Which row each row swaps with, under one turn or mirror
Vumev: [ 24  -7   7  -7 -17 -18   2  30  10  38   1  40  32 -11 -30 -24 -28  23
 -48  -7  14   0  -1 -31   1]
bip: [ 42  13 -16  12  11  -8  -8  32  30 -22  16 -11  40   7  21 -18  16 -38
 -10  14  11  -9  17 -27 -32]
sarot: [ 44  19  -9  16  15   9  -2  12  36 -30  19  -5  36   4  28 -10  12 -27
   9  10   1  -7  12 -26 -44]
Dib: [-37   7  -9 -20  21 -24 -38 -33  11 -19  36   5 -22 -13  36  -4  -4 -24
  15 -23  10 -14   4 -44 -14]
kiz: [-23 -17  16 -29  12   0  -5 -16  10   3  42  11 -27  15 -12 -32 -16   7
 -12  24  12  25   5 -38  45]
Tudol: [-34  20 -17  15  -8 -21 -37  -7 -28  -6  -8 -10  -5 -43   4  -8 -23  -5
  32  -9  50 -21  31  14  -2]
ritof: [-10   8  10 -24 -34 -18 -11  15 -13   4 -35  11  14  -5 -47  14   4  -8
  25  12  52 -12 -10  20  12]
lozar: [ 32   5 -15  12 -24 -41   7  30   1  23  -2  36  25 -10 -15 -34 -21  11
 -55 -10  27  -5   7 -14  -7]
gos: [ 14  16  37   0   7 -25  18 -24  36 -15  19  40  -3   2  -8  19  30  39
  48   6  20  12 -14  -7  12]
velob: [ 24   8 -22   2 -11 -41 -21 -12 -25  -3 -38   7  23 -22  12 -22 -37 -11
 -18 -34  28  51  -2 -29  -7]
fozot: [ 17  40  22  -3   1   2  25  17  -6 -16  17 -14 -40  18  12  -1  -4 -31
  12  10  25 -34  14  17  35]
foso: [ -2   2   1  22  23 -14   7 -14  -3 -14  15   4 -17 -24  14 -24 -25   9
  -3   1  29  65  17 -25  58]
vas: [ 12  15  -9  21  13 -18  10  -5  -6  -5  -4   3 -16 -29  13 -24 -35   1
   2 -11  21  70  17 -19  50]
kupu: [ 38  25 -16  32 -13 -42  14  20 -12   9 -19  22  26 -22  11 -38 -24  12
 -34 -14  42 -15  10   3 -13]
mer: [  9  33  16  -3  -4   8  25  -1   4 -17  18   9 -54  20   2  -7 -25 -27
  16  -3  20 -43  25   7  28]
bogi: [ 51  47  -1   5 -36   6  -8  14 -27 -34  -9  25  20  36 -16  13   2  -3
  -6 -11  28 -16 -16  -3 -32]
Bezof: [ 16  25  22 -34  -5 -40   1 -35 -12  14 -48  34   9 -15   2   9 -12 -21
 -13 -28  15  16 -17  14   7]
Pigo: [-40  20 -22   8 -17 -22 -39  -6 -34 -11  -2 -15  -7 -33  -2 -13  -8  -7
  25 -16  45 -23  29  17  -1]
Dazok: [ 27  16  36 -36 -25 -22  -6 -45  17  -9 -27  41  11   8 -10  -2 -13 -19
   8 -25  -4 -17  -3   3 -28]
gam: [-19   3  13 -14 -17  16  -1 -46  -8 -16   9  18 -17  14  19   9 -27  57
  10 -21  -8  13   7  10 -16]
topo: [ 38  52  16  11  10  -9  15  17 -16 -18   2 -25 -14 -21  16   2   0 -31
  11  21  34 -16   8  12  44]
Mun: [ 15 -18  19  -7  -7  24  -7 -27  44 -10  19  18  -3   8  12 -10 -23  16
  -3 -15   3   2  27 -30 -59]
Dalum: [ -3   8 -12  15   9 -27   2  50 -24  21  27   7 -30 -10   8  32  -5  24
   6  -8  70   0  -4 -20  16]
tosi: [ -3  21 -36  10   9 -31 -12  48 -18   9  35  -5 -33  -2   1  19  -8  13
   8 -13  60  -7 -12 -45   1]
Sivu: [  7  26  10  -9  -7   7  20  -7  18 -12  14  18 -55  23   0 -21 -31 -32
  28  -8   7 -29  29   3  14]
Fono: [ -8  -9  31 -22  13  48 -16   7  10  23  25  15  19 -15 -26  29 -12  -2
  -2  16   2   2 -15 -39  12]
noreb: [-12  14 -35  -1  14 -32  -7  43 -15  11  37   1 -34  -3   8  24  -6  21
   6 -15  61   5  -5 -43   1]
dofe: [ 38  -7  22 -14  -6  -5   3  22  19  29   2  42  37 -10 -25 -20 -25  18
 -40   7  -3  -3 -11 -34   2]
gaf: [  8   8 -38  -4   5 -37 -43  -6 -21  -6 -11  -5  12 -20  21 -13 -32 -29
 -17 -33  27  31  -3 -46 -25]
vub: [ 34  34 -23  37 -13 -45  10  15 -19   0 -18  17  25 -25  18 -28 -20  17
 -34 -24  24  -8  14  -4 -19]
vesak: [ 29  -7  15 -10  -1  21  -4 -24  45 -18  30   9   3  14  19  -9 -23  17
  -6 -11  -3   7  27 -45 -49]
vosov: [ -7  27 -42 -12   5 -26 -40  19  -9 -19  33  -2  -5   9  -5  21  16   4
  37  13  32  -6 -10 -68   2]
Beg: [-11  30 -31 -23   7  -8 -36 -12 -17 -41  21  -7  18   3   0  17  -2   9
  31  14 -20  23 -15 -62   6]
Lunu: [-18  30 -23  28 -17 -29 -25  -6 -28 -16  -2 -10  -8 -43  15 -10 -16  18
  12 -22  46 -12  45  13 -13]
buzes: [  9   1  25 -11 -17  19  16 -30  12 -11  16  20 -12  19  15   8 -34  48
   0 -30 -10  14  13   7 -34]
Geme: [  5  25  31 -14 -11 -40  11 -14 -16  16 -29  12   1 -23  15  26  -3   1
 -16 -40  31   9 -23  26  23]
Buve: [-33  22  -6 -26 -11   7  -5 -40 -18 -22   9   3   4  22   9  16  -9  45
  16  -6 -21  33 -10  -8  18]
pibob: [ 47  26  16   9  25 -17 -27  -3  -2 -18  -4  -8  16 -37  -6 -15  13 -23
   5  40  56  33   9 -29  21]
fid: [-24  18   9 -27 -15   1  -4 -42 -19 -15   4   3  -3  22  16  23 -19  44
  11 -22 -24  27   4   7   8]
bik: [ 35  32  10 -34 -23  11  -4  13 -12 -11   5  22 -16  56 -19 -15  -1 -13
 -24  25  10 -18 -22 -25 -11]
zuli: [-57   7  -6   3 -23 -20 -19  16 -11  -7  35  40  29  13 -30 -15  25   8
  -6   4  17 -10   1 -15  28]
tudat: [ 39  22  10  10   5 -15 -40   0  -1 -23  -3   9  23 -37 -19 -30  14 -13
  -7  38  45  43   7 -50   6]
tute: [-12  16 -23 -35  17 -25 -44 -31   1 -13   6   2 -15 -10  23  -2 -14 -53
   3 -23  11   3  14 -47 -26]
sino: [ 47  19   7  18  21 -14 -18  10   0 -18  -1 -14  18 -39   0 -26  14 -26
   8  32  46  33  -1 -34  34]
legar: [-32  30 -12   4 -20 -12 -33   1 -24  -7 -10 -14  -4 -40 -14   3 -12  -6
  36   0  56 -27  28  15   6]
fivi: [ 52   4   6   5  10  22  -3  -9  45 -27  25   8  19  -2  26  -4  -6 -10
   2   7  -2   3  11 -34 -53]
tebi: [-10  38 -21  21   3 -32   3  30 -12 -12  17  -1  46   6  -2  -7  43 -32
  -9  14   8 -11   2  -1  27]
kitib: [-55   2  -8  10 -22 -26 -18  13 -11  -4  30  41  33  -1 -32 -19  24   8
  -6   7  22  -7   8 -18  28]
gukik: [-12  -4  16   1  26  -9  -5 -14   0  -3  31   7 -17 -25   3 -28 -19  14
  -4  17  19  46   9 -38  63]
bora: [ 22  16  13 -32 -25  -8 -15 -39  19 -23 -14  29  -7  17  -1 -15 -28 -33
  22 -25  -3 -29  15 -20 -41]
Vov: [  7  33  21  13   1  48 -18  21 -17 -19  18  -5  27 -23   8  53   7  -1
  23   2  18   5 -17 -13   7]
tuper: [ 43   4   2   2   6  17   4 -11  51 -15  23  15  28   5  24 -14  -8   1
   2   0  -5  13  18 -37 -52]
ved: [ 11  27  33  -5  13 -28  25 -19  28 -15  19  42  -8  -7   2  24  32  37
  49   6  23   0  -6  -2   8]
sovo: [ 14  14  23 -19 -16 -20   1   1   3   6 -18  32  14   5 -31  34  27  30
  36  15  45  11 -32  -2  23]
Zabo: [ -1  24 -29  41  -7 -40 -15   6 -17 -14   7   3   5 -44  18 -33 -24  13
   1 -22  44 -11  40   0 -22]
fepar: [ 37  17 -18  14 -21 -32  12  34   5  29  -5  30  30 -14  -7 -33 -26   9
 -41 -15  31 -13  13 -16 -19]
Lom: [  8  -5  -5   9 -13  -3 -54 -14  -2 -28  15  43  31 -14 -33 -27  -6  14
  -3   3  41  35   6 -59 -24]
veli: [ 10  31  17   8  -2  52  -9  19 -16 -19  18  -6  24 -11  11  59   5  -4
  22   1   9   0 -18 -14   1]
sir: [-20  15  15 -23 -12  15 -11 -48 -24 -17   3   1  -2   4  12  19 -15  43
  17 -22 -22  27  -7   7   8]
nes: [ 24  11  18 -42 -11   5   5  10   4   2  25  18 -23  53 -25 -22  -4 -11
 -17  17   1 -22 -17 -35  24]
lubi: [  0  17  25   4  17 -26  15 -16  24 -22  46  38 -13   6  14  22  32  37
  45  10   9  -1   8 -20  12]
vasa: [ 22  23   9 -46  -6  -5  -3  -1  -8   1  21  21 -24  60 -23 -16  -8  -7
 -27  24   7 -15 -14 -34  16]

velob pairs with bora
noreb pairs with ved
sir pairs with Pigo
Lom pairs with bogi
tuper pairs with fepar
fid pairs with Tudol
kupu pairs with vesak
Sivu pairs with vas
legar pairs with Buve
tudat pairs with bik

Which row each row swaps with, under one turn or mirror
sig: [ 31  14 -26 -22  22 -37  21  -6  -6 -33 -26 -24  -6  47  37  -8  -4 -19
  -1 -35  35]
Sipip: [  5  20 -16  34 -19   8  48  32 -14  22  -6   4   3 -22  25  23  -5  12
  -9 -14   8]
vefi: [-10 -11  35 -20  35 -10  -9  31 -24  13  24 -15 -14  21 -15 -13  26  13
  31 -37  19]
teli: [-19  -8  42  -6  11 -12   6  28 -19 -19  11 -16  -3  19 -34 -16  33  15
  14 -11  28]
vok: [ 44 -20  20 -17 -40  -6  31  -2  13 -13   7 -27  14  25   4  20 -46  15
  54   8   2]
Nev: [ 22  -4  24  15  -9 -15  51  36  24  14 -33   0 -28  37  -6 -18 -11 -53
 -10 -39  22]
beb: [ 46  10 -25 -20  27 -29  35  -6   4 -23 -13 -27  -6  47  44  12  -9 -16
   1 -34  29]
nedek: [ 38 -20  47 -36 -35 -19  24   0  28 -30  16 -24   5  41   5  14 -34  -3
  51 -15  14]
nunu: [ 24 -22  28 -24 -20 -19  25   8  31 -17  27  -3   5  13   1  19 -72   5
  49 -22  -2]
samet: [ 35  -6 -42  -2 -19   4 -31 -21 -10  22  -9  -3   0  20  23  14 -32 -50
  10 -40  13]
lumum: [ 28  20 -17 -30  23 -36  44  -1   7 -35 -23  -7 -14  49  39  13  -6   2
   3 -29  30]
taru: [ 27   6  -3 -28  41 -25  29  -8   2 -23  -9 -33 -40  21  37   3  -8  -2
   2 -49  13]
Gubo: [ -3  12 -15  34  -6   6  25  56  17   5 -21  15  15  -7  21  20 -29  18
  17  -5 -10]
Tis: [ 10   0   8  -5 -11 -35  37  31  16  -3 -17  20 -41  26 -23 -31 -14 -63
  29 -34  27]
Zelev: [-18   3  20   5  -4   5   0   7 -21   2   0 -25  11   7 -55  -5  29   8
  17   1  18]
toz: [ 29 -17  24 -41 -33  -8  34 -12  10 -14  23 -18  19  18   2  13 -52  -6
  56   6  19]
fusen: [-22 -10  24 -12  25  -1  -5  21 -19  -1   6 -15  -4  27 -47 -22  22  10
   9  -3   8]
Lepe: [ 11  29 -11  -1 -13   6 -29 -53   2  21   2  12   6   4  25  11 -30 -26
   6 -24   4]
tiza: [ 36  -2 -23 -27  29 -25  18   4  14 -27 -34 -25 -10  36  55   8 -10  -8
  18 -39  33]
dig: [ 47  29  -7  -7 -24  24   6 -22   5  20   8   9   0  -4  29  26 -46 -48
   6 -21   9]
fuve: [  1   7 -33  -5   9  29 -18  60   5  23 -13 -16  -9  -8  44  -4 -15  -9
   4 -23   1]
Tobim: [-24  -2  29 -21  13   7 -17  31 -20  -4  21 -20  -5  27 -21   7  37  13
   7 -11  28]
Tozak: [ 25 -17  20  11   2  -5  40  25  20  21 -17   3 -28  43 -18 -23  -4 -54
  -5 -47  34]
ronup: [ 26 -28  22 -39 -29  -8  38  -7  25 -34  15 -14  10  29  -2  27 -53  -5
  46  -8   8]
rop: [ 28  38 -14 -21 -29  20  10  -8  -9  17  14  49   1   7  21  11 -37 -46
   0 -12  24]
deram: [-31   0  21 -25   9  -3   4  31 -10  -8  26 -15 -15  -3 -38  12  29  10
  23 -26  24]
fofel: [ 14  16  16  21 -10  23 -32 -23 -23  16  -3  44 -15  26  16   9 -20 -34
   2  -8  18]
kunor: [ -6   0 -21  -7 -28   7  -5  61  -7   3  -6  28  -3  18  34  13 -39 -46
  53  -9  -4]
rabu: [ -6   9 -23  21 -18  29  19  60 -17  11 -33  18 -12   3  24  11 -28  -3
  40 -19  -7]
Meru: [ 12   6  22  24  -3 -22  39  27   4  23  -9  25 -29  37 -14 -13  -1 -59
  -6 -42  31]
goz: [ 20  -8  11  16   2 -14  39  36  19  17 -34  12 -22  31 -15 -25   0 -60
   0 -32  38]
fis: [ 48  28 -28 -11 -33   6 -36 -12   1  31 -28  -9  11  21   3  -8 -27 -24
  37 -21  26]
lume: [ 19 -15  39 -48 -41 -27  15  11  27 -14  18  -6  17   9  13   9 -48   7
  49 -11  18]
rebi: [ 30   0 -32 -24  26 -34  41  -1   8 -31 -15 -16  -3  50  41   1   3  -9
  10 -31  34]
fafi: [  0  23 -40  14   8  17  -7  58 -19  16 -23   7  -3 -10  22 -12   1 -14
  17   1   6]
silof: [ 33  39  -9   4  -9  20 -38 -30  -7   7  -8  11  20  23 -15  16 -40 -20
  14 -33  23]
sune: [ 13 -14  18  15  -2 -22  19  32  22  17 -24  -5 -31  39 -24 -23 -19 -54
  -5 -51  37]
tulu: [ 17  30 -36   7 -28  37  26  51 -11  -5 -16  10  12  16  28  26 -23 -24
  17 -22 -13]
posif: [-26  19  22 -26  30   3 -14  18 -16  -9   0   4  -1  13 -49  -6  16  17
  26 -22  14]
Nopav: [ 19 -23  34 -48 -26 -22  39   2  26 -17  21  15   6  14  10  22 -28 -14
  64 -25  29]
nisam: [ 28 -32  38 -37 -44 -11  15  11  24 -15  25   6   4  32  13  18 -44  -3
  46   4  28]
momim: [  0  14  18 -17  18  31 -21 -25 -17  18   2  19  -7  -6  42  20 -12 -17
 -16 -21   7]
Lobu: [-14 -12  19 -21   2  -9 -15  21  -2   1  19 -12 -11  15 -45 -17  35  20
  20 -18  28]
pogi: [ -8  -2 -23  18 -15  17  -7  41  14 -12 -22   1  -6  12  58  39 -16 -13
  35  -8  -5]
Metu: [-20  15  44 -29   6  -1  -8  37 -34   1  17 -15  -3  15 -33  -4  17  17
  16 -28  20]
luf: [-24  -1  27 -16  17  10   7  27 -24  14  11 -34   4   9 -37 -13  23   9
  24  -1  11]
satof: [ 42 -21  31 -50 -26 -21  11   3  19  -4  29   3 -12  22   5   2 -49  13
  58  -4  17]
mivi: [ 24  11 -15   9  -6  18 -31 -19   1  25 -11  14  19  -1  24 -25 -26 -25
 -20 -13   9]
Revo: [ 39 -24  23 -39 -38 -10  38   7  19 -23  33  -6  -9  26  -2  24 -34  22
  47 -17  18]
luru: [  8   6 -25  11  -4  17  38  34 -12  25 -37  38 -15   0  29  16   7  -9
   1  -4  -9]

momim pairs with kunor
tiza pairs with Meru
rop pairs with fuve
Lobu pairs with Revo
fusen pairs with ronup
beb pairs with goz
Nopav pairs with vefi

